Each path below is one point turned by a fixed rotation once a step. After each direction that follows a path, write how fast that rotation turns it, in degrees per step (0 if it stays still).
Each turn is a multiple of 5 degrees from 10 to 175, or 0.
Each row of a path follows its step; steps can be skipped.
Path 1:
step 2: [ 37  -3   0   8  -3  -4 -32  42   1  -2  17  19   9  -4 -26   4 -13  -4
   6  19 -18  -1 -23  -3  -4  32 -12 -30 -18  -8 -16  -2   2 -13  17  -9
   5  -6  -5  -4   9  26  11 -20 -15  -4  -6  12  19  13  -6 -13  -9  -3
  15 -23]
step 3: [  8  -1  13 -27   6  24 -16  19  11  12  14  18  -5 -25  -8   9   6  -4
  -4  32  -6   9  11   0   6  15 -27  22  -1 -16  -9   4  -1  30 -10   4
 -20   2  17   9  29  15  -3  18  -1 -21  -1  36   2  -4  -3 -30  11  -6
 -16 -24]
step 8: [ 17   1  -4  -9 -13  -6  -5  24 -10  27  -6  30   0   8  11 -12 -25  -1
   8 -13   2  14 -16  16  13   4  -1   9 -24  -4   8 -23  -6  18  29 -10
  19   3   7   3  22  19  -8  -8 -16  27  16   0  41  17   4 -28 -21   2
   2  14]
step 9: [ 30   2  17 -41  25  24  -6 -16 -17   3  17  31   9 -17   2   1   7  16
  14  -3  19  -3   6  12  -2  23 -21 -11 -26 -12 -20   1   3   8  23 -27
   8  -6  -9  -5  21  18   2  14 -15  -7  18  -3  11  -9   0   5   7  14
  -7 -16]
step 12: [ 10  -3  11  -9   0  -8 -31  -2 -13   3  20  14  -9   5  17  -7  33  12
  -2  43  -4  -5  10   4  -3  13  -3 -25  34 -16   6  -1 -13 -24  11  -7
  33 -13 -11  -1  11  -4   9  16   7 -20  -1 -10   3 -16   6 -35  -8 -19
   8   4]
step 14: [ -4  -5 -13   0  -7  14  -7  -2 -14  17 -13  15  -7  17  -3  20  10  11
  -9 -21 -19 -12  33   4 -13  16  15  -8 -20 -12  -3 -12   1  11  23 -12
 -28  31   3   4  20  -1   3  -1 -10  28  -8  11  21  27  -7 -21 -10 -21
  37   2]
step 21: [ -2   0  -4 -29 -21 -12 -11   9  11  15   7  28  20   2  -6  -9   0   0
 -16   0  -1 -14  -5   9  28  32   3  22 -24  -6   1 -12 -20  27  14   5
   6  -8   1   9  -3  -2  21   3 -25   3  -7 -33  13   3 -14 -34 -26  -4
  24   7]
step 22: [ 17 -12   0 -22 -10  27 -13 -25   2  12  29  19  21   7 -18  17   0  12
  14  -2  10 -31  13 -18 -25  22  -2 -13  -5 -33  -6  -1 -22   8   0 -19
 -12  -7  11  19  22 -13  13  16  -5  -7  -6 -15  -1 -26  -1   4  -1  10
  12 -20]
step 23: [ -8 -23   7  20   3  22 -29   6  11  15   4 -19   9   1 -15  33  15  -7
  16  19  11 -22  24 -15  26  20  -6   2   9  -2   6   9  -9   7 -15  -2
  10  23  28   1  22 -15   4  -2   8   0   4   5 -22  21   6  28  -5 -11
  26   0]
Directions:
[ -2  -3  -1   5  -3  -2  -7   0   3   2   6  -5 -10   5   5  -7  -1  11
  -7  -4   3   1  -2   6  -2  -1  -1  -1  -4   6  -5  -3   3  -2   1   0
  -2   2  -1  -3   6  12   6  -3   0  -1  -5   3   5   3  -2  -3   3   1
   0  -2]
60
[-4  5 -4  2 -7  4  6 -6  9 -5  1  1 -3  5  6  1  7 -5  1  2 -4 -1  3  0
 -4  5 -4 -2  3 -3  8 -2  2  3  0 -4 -6 -6  2 -4  7  6 -3 -2  7  4  6  1
  1 -3  7 -6 -2 -2  0  0]
170
[ -7  -3   6  -3   1   7   5   2   1   4  -3  -8   0   5   2  -2   5  -2
   8   3  -3  -1  -3 -10  -3  -2  -3  -3  -2   6  -2  -8   0  -4   3   1
  -1   8   6  -1   1  -6   3  -6  -3   5  -1  -3   0   6  -1  -3  -1   6
  -4  -1]
115
[  5  -6  -2  -6   8  -2   4   3   0   0   2  -4   0  -4  -2   6   0  -1
   0  -3   1  -2  -6   5   5   2  -2  -5  -3  -2  11 -12  -3   2 -10   0
  -3   6  -3  -4   9   3   3   0   0  -1  -2   2  -1  -6  -1   3  -6   1
   0  -3]
55
[-7  0 -6 -4 -5  0  1 -5 -1  7  8 -5  9 -1 -5 -2  2  4 -1 -7  2 -8 -4  0
  3  5  0  6  4  0 -3  0  7 -7 -5  0  0  3  0  8  0 -1 -1 -6  6  0  2 -6
 -3 -2  1  0 -1 -4  7  4]
10
[ -1   3   1   1  -4  -5   7  -1  -1   3   1 -10  -8  -7   2  -1  -7 -13
   3  -1   0  -4   4   1   1  -2  -5   8  -5  -7  -3   0   1   4   0  -2
   6   3   4  -1   3   5   3   2  -7   1  -2  -1  -4  -2  -2  -6   4  -3
   4   1]
140
Path 2:
step 2: [  1 -10   5  -1   5 -15   4  12 -10   8  -5   1  -2 -13  39  37  -3  -4
   5   1  14  10  15  13   9  -3 -17   0  16 -12  -1  21 -34  32 -17 -25
 -12  -9  24   2   7   2   5  -7 -18  22  26  16  -2  16  18  17   3 -10
  20  -4]
step 3: [ -2 -24  27  -2   5 -25   1  -7 -18  31  -7   8 -14 -23   1  23  36 -15
  10  14  -5 -18  -4  -8 -19 -24 -11   9   3 -12 -14 -12 -14 -25   4  -2
  18  13 -18  -9   4 -20   8  22 -20 -12  -1   3  -4 -14  -6   2   6  15
   2  25]
step 4: [  4 -19 -10   1  -2 -30  11 -27  11  -2   9 -24   6   7   7   3  -8 -25
  39 -16 -12 -16  22  -9   7  33   1  15  14 -13 -27  -2  -2  10  32   6
  -4   7  -1  13  16  -9 -13 -16   6   5   7   8 -16  -1 -20 -22 -11 -13
  12   4]
step 6: [-12  12  -6  -7  -6 -14  15  15  -1  -8  11 -12  -4 -21   0  -6  37 -22
   3 -12  -7  -8  21  18  13  -8 -17 -10  45   1  15   5 -11  15 -31 -11
  -7  -5 -10   3   3 -31  11 -17   3   5   9   8   9 -11   0  19 -15  12
  34  -1]
step 8: [ -7 -28   0  11   1   5 -16 -11  -7  11  30  19 -15 -16  -4  27   2   5
  24   2  11  -4  26  12  19 -12   9   8  14  -4 -16   2  -8 -10   9  21
 -29 -21  -4   2   3 -13 -42 -15 -14  -1  18  -3  -2 -17 -27 -20  -2   1
   5   6]
step 10: [  9   5  15 -12  -2 -28  10   1 -19   0   2   9  -7 -11 -21  27   6 -33
  -1 -22   8   9  -9  -3  -9  12   2 -12  30  -3   4   7 -29  20  -2  -8
   0 -27  -3 -13  13 -12  12 -10   4 -18  11 -22 -44 -15   1  18  11   9
   5   4]
step 19: [-23 -22  10  13  11  -7  22  13  -6  -1  20 -15  16  10  -4  36 -39 -20
  23 -11  -3 -12   1   7  -2   4  27  26  -3   0 -29 -11  11 -11  16 -14
 -22  16  -5  10  -5 -21   1 -10 -12  -7   8   5 -19 -14  -2  11   5  -7
   2  -3]
step 22: [ 13   0   7 -23   2 -44  24 -19 -26  -3  17  12   4 -11  -1  10   9  -2
  26 -17   0 -16 -10 -27   0   3   0   0   6  -4   9  -8 -16  29  39 -11
  -2 -18 -10   5  11 -13  -6   3  17  20  15  -1  -6 -18  10  10  -4 -11
 -11  20]
step 23: [-11 -18  11  12   2   5 -28   5  27   2  13 -16   1  20  12  29 -20 -13
  16  -7  -4 -25  17  -7  10 -30 -18  10   5   4  -7 -11  -3   2   6   0
 -11  -2   1 -18   8   2 -22   5 -19  15  23  23   8 -46  -3  10  -5   7
  12  -1]
Directions:
[ -3  -3   3  -2   4  -6   0  10  -6  -3   4   2  -1   3  -8  -6  -3   0
  -1   5   1  -5  -2  -4   3  -3   7   3  -4  -1   2   0  -5   0  -5   1
   6  -2  -2  -2  -5  -4  -3  -5  -5  -2   3 -11  -2   3  -2  -2   4   2
   2  12]
155
[  1  -5   2   1   0  -4   5  -5  -1   2   5  -6  -1   1  -7   1   4   8
   6   1   5  -3   0  -7  -3  -1   7  -2  -2   2  -2  -1  -4   4  -1   0
   2   8 -10  -3   3   1  -6   4   3  -5  -5   8  -1  -3   0  10   3  -3
   0  -1]
95
[ -1  -1  -3   5   9  -1   7  -9  -4   0   6  10   2   2  -8   3   5  -4
  -3  -3   2   4   3  -1   5  -2   1   1   0  -1  -1  -1  -1  -3   2  -1
   2   0  -3   1  -6   0   8   3  -5   4  -2  -6   3  -6   2  -2   8   2
  -1 -10]
155
[  1   6  -2  -2  -3   1   2   0  -1  -1   1   2   3   4   0  -6   4   3
 -10  -5  -8  -2   2  -5   4  -5  -4   6  -2   1   3  -6   8  12   0   3
   2  -2   2  -2   7  -3  -3  -3   5   3   3   0  -4  -7  -1   6   6   1
   6  -1]
65
[  2   5   0  -3  -2   4   1  -7   6  -2   5   6   2  -7   0   3   3  -3
   1   3  -1   5  -4   0  14   2   4   3   7 -10   5   4  -4   4   2   1
   3  -1  -5  -1   3   0  -5   1   6  -2  -1  -1   0   6   0   2  -3   3
  -4   8]
175
Path 3:
step 1: [ 25  10  11  -3   4  20 -16  35  -4  14   0 -28 -49  10  20 -29 -11  -4
  16   9   9  21  30  14   8   3  -5   4 -29  -3 -30  -3   5  23   6   9
   1 -15  -6  13 -12  10   1  -4  19  -9  25  10 -10  20  -8  13 -19 -17
   9  11]
step 6: [ -9  23  13  -2  13   3 -16  15   8   0  -2   2  -3  -2 -15  23 -11   6
   4 -29  30  11  37  29 -15 -31  -7   5 -22 -14   6 -32  12  23   3  -5
  13  -3  10  -1  -1  16   7  22 -10 -16  14   0  12 -25  -1  -2 -16  43
  13   7]
step 7: [-13 -29 -10  -7  -6   6 -28   0  18   9  -9 -26 -26   4  -3  15   0 -34
  -7 -20  29   4  29   9   0  -7  -1  13 -11  -5 -13  -5 -12  -1  20 -29
 -14  12  -5   0  17  13   9  11  15   8  -1  26 -14  15 -17  25  12  15
  40 -21]
step 10: [ 28  10  -5 -15  11  28 -43  17  16  -8   3  -6 -14  22 -26  12  11   7
  -3  10  15  13   6   3  16 -14 -10   3  -3 -15   5 -40   4   0   4 -22
 -10 -15  -5 -22  23   4 -14   8  25  -9  24   2  -2 -21  -6  -9  -5  28
  17  28]
step 16: [-13  -8  22  -4  18  12  -3  26  20   9  -1 -17 -33  -3 -14  27  -2  39
   0  -7  19  28  20 -24  12  20  -8 -12  17  -8  -7 -15  -6 -19   7 -11
 -28 -33  -8   3  14   1  12  21  15  20  -9  -6   4  -4  14  13   0 -23
  18  -3]
step 17: [ -1  -1  19  10  12   6  -1   3   9  10  -5   8  -3   6 -10  -3  11  34
  45 -24  -2  10   1 -11   3  -8 -34  -9   9 -12  -1  -7 -13  22  -8  -9
   5 -10 -15  -4 -23  -4  16  24 -16 -21 -37  49  -9 -19  -6  13   0   6
  16 -20]
step 19: [-18  -2  23  -4  -4 -14 -27  24   6  13 -16 -20 -30   8 -20  18  -6 -11
  27  22  17   7  39  -3  -6 -15   0  11  -8   1  11   5 -11  14  -6  10
 -23  -8  -7 -16 -27 -33  16   7  18  -6  30   9  16  -1 -12   8 -18   8
  20 -18]
step 20: [  9  -3  23   3  27 -13 -13  20   9  18  -7  -7 -15  -9  14   7 -15  15
   9 -17  38   7   6  -2  10   9  -1  12  -8  -3 -11 -14 -13 -24  -1  -9
  10  -3   9  15  13  -2  27  47 -12   5  12  35  22  25  19   1 -20 -11
  29  -8]
step 21: [ 15   9  14   8  14  -4 -21  12  -1  15  -2 -17  -1  14  -1  35   8  -3
  18 -27  12  34 -34  -4   2   4 -23  18   4  -7  20  15 -11   9  12 -27
   6   3  -3  -9 -26   3   1  19   2 -17 -30  16  11  11 -25  10  17  21
  32  14]
Directions:
[  5  -5   3   7   7   3   2   5   1  -1   4   3   1   1   2   4   4   0
   0  -7  -5   2  -5  -6  -1   4  -5  -3  -3  -2  -5   5   2  -2  -1   4
   7  -4  -5  -7  -2   5   7  -7  -3  -3  -1   3  -2   0 -11   2   1  -4
  -7   2]
85
[ 5 -7  1  3 -5  3  2 -5  1  0  0  0 10 -2  1  5 -1 -3  6 -3 -1  6  4 -6
 -4  0  0 -6  2  0 -3 -2 -5  7  2 -2 -5 10 -2  6 -3 -4  4 -8 -1 -7  8  3
  0  2  4 -6  3 -1  6 -5]
170
[  4   0  -8  -2  -1   1  -2   3  -4  -2 -13  -4   4   8  -2  -1   6  -4
  -3  -6  -3  -4  -3  -1   3  -1   0   0   5  -1  -1  -2  -4  -5   3  -7
   4   5  -1   3  -5   3  -6   1  -5   2   2   2  -8  -2  -7   3   3  10
   1  -4]
100
[-7 -7 -6  1  3  1 -4 -1  4 -1 -5  2 -7  2 -3  9 -4 -5 -7  0  9 -1 -4 -5
 -3  0 -2 -4 -4 -3  0  5 -3 -4 -4  2 -5  4  1  2  6 -1  4  2 -6  3  5  0
  3 -1  2 -1 -9  3 -6 -5]
85
[ -1   1   4   3   6   3  -1   9  -1  -3   6  -6   4   5   2  -3  -3  -1
   3   0   6  -5   8  -1  -7 -10  10   1  -1   2   1   5  -6   1   3   2
   5   5   3  -2   2   1  -1  -3  -2   6  -5   2   6   5  -3  -6   1   3
  -1  -6]
55
[ 4 -5 -7 -4  1  3  9  5  7 -2  5  4 -2  0 -2 -2  1  2  5 -4  2  4 -3  5
 -3 -2 -1  2  6 -4  4 -2 -2  6  2  5 -2  8  1 -3  6 -6 -3  6 -1 -5 -1  1
  2  6 -1  7  3  9 -6  7]
95
[ -2   3   6   0  -4  -2  -4   1  -7   4   5   4  -1  -5  -2  -6  -5   4
  -1  -1  -3   1  -9  -2  -2   0  -3   0   3   0 -10   0  -1  -2   3   1
   9   5  -2  -1   8 -11   3  -1  -5   4  -1   4  -4  -2   3   2  -5   9
   4  -3]
120
